In the rows, zero is written as 128.
The same turns and mirrors carry the whole set onto itself and the rows of a family onto each other. Which other rows belong to the same family as each row named below? List them in the order they appear above.
These 20 rows form 4 families of 5 rows each.
G: [130 115 125  84 137 117 109  95 152 130 104 130 120 127 130 138 114 115
 141 118 136 144 150 174 143 161 128 132 121 135 145 122 111 135 102 147]
U: [138 135 114 145 100 130 116  94 137 145 113 119 107 129 130 102 103 147
 109 134 115 119 121 148 134 155 140 119 111 164 145 117 125 138 116 113]
H: [121  89 128 154 128 126 119 130 144 115 107 114 135 135 138 146 129 142
 131  80 124 160 161 127 129 112 136 144 138  99 127 141  97 116 117 145]
T: [126 108 149  84 146 109 105 123 151 124 109 130 130 121 127 144 108 108
 123 135 124 124 130 156 162 145 123 108 116  97 131 125  99 118 113 164]
M: [123 116 134 126 101 113 136 138 131 125 107 106 165 111 111 124 124 113
 129 156 106 133 138  96 128  99 106  92 101 129 138 111 108 134 134 118]
E: [124 120 126 101 147 122 107 111 145 139 107 122 139 115 148 138 135  89
 133 129 140 125 141 150 155 141 116 134 124 111 120 115  89 116  92 149]
S: [122  91 146 140 131 110 105 128 147  99 116 124 117 136 117 151 109 168
 113  96 116 147 149 137 120 107 137 112 137  91 133 135 102 112 133 156]
X: [131 124 146 120  92 109 127 142 148 124 121 121 156 124 112 122 125 126
 107 178  98 114 132 113 148 109 109 103 121 102 130 117 100 117 134 125]
A: [121 114 136 165 125 124  87 117 132 134 122 136 100 127 129 111  97 164
  87 133 119 112 105 145 128 150 144 103 126 130 135 126 119 130 123 125]
D: [110  86 130 150 138 125 119 138 124 110 104 107 122 132 120 153 103 155
 137  94 122 168 161 128 103 112 129 107 123 109 130 131 111 138 135 145]
Y: [136 111 116 172 118 133 100 106 132 161 114 120 107 130 151 111 110 154
  98 111 129 124 109 127 134 141 135 131 124 132 120 121 124 123 107 118]
Z: [123 108 121 157 117 123  97 109 120 145 109 120 108 121 131 106  96 153
 104 121 126 133  98 126 115 138 131 101 110 150 142 105 128 151 125 113]
P: [128 147 128 160 114 141 138 153 137 125 131 144 114 128 144 119 142 151
 127 131 128 141 129 130 126 165 102 153 106 109 124 115  91 165 107 151]
Q: [119 134 149 144 110 119 126 162 145 109 134 154 124 123 129 116 133 163
 107 157 117 142 120 146 127 159 113 128 111 102 141 122  86 174 127 145]
K: [114 133 132 136 119 131 131 158 126 122 121 140 120 122 127 127 129 146
 135 158 129 158 133 138 105 161  93 123 106 114 132 101  98 189 126 141]
C: [129 103 123 152 110 127 138 120 146 119 116 105 121 134 120 149 120 181
 129 105 118 165 178 145 106 112 137 125 126 120 136 146 112 132 128 131]
V: [139 136 130 144  94 123 131 130 143 130 123 120 161 113 124 119 152 120
 121 151 112 114 140  90 135 106 102 124 114 119 127 119  98 113 112 121]
W: [135 142 130 120 107 128 146 139 152 116 129 145 127 127 121 135 145 156
 142 149 125 160 160 151 115 160 100 141 107 120 142 123  98 172 112 141]
F: [138 130 121 124  91 118 143 107 146 128 111  93 152 117 111 128 128 126
 126 151 103 121 162 123 137  98 124 104 114 140 137 125 108 109 126 116]
L: [122 101 131  80 149 110  98 109 135 137  96 121 128 119 131 144 108  99
 140 130 141 146 129 150 136 139 109 109 120 117 130  98 109 138 111 147]

Same family as Y: H, E, P, V
Same family as U: G, C, W, F
Same family as X: T, S, A, Q

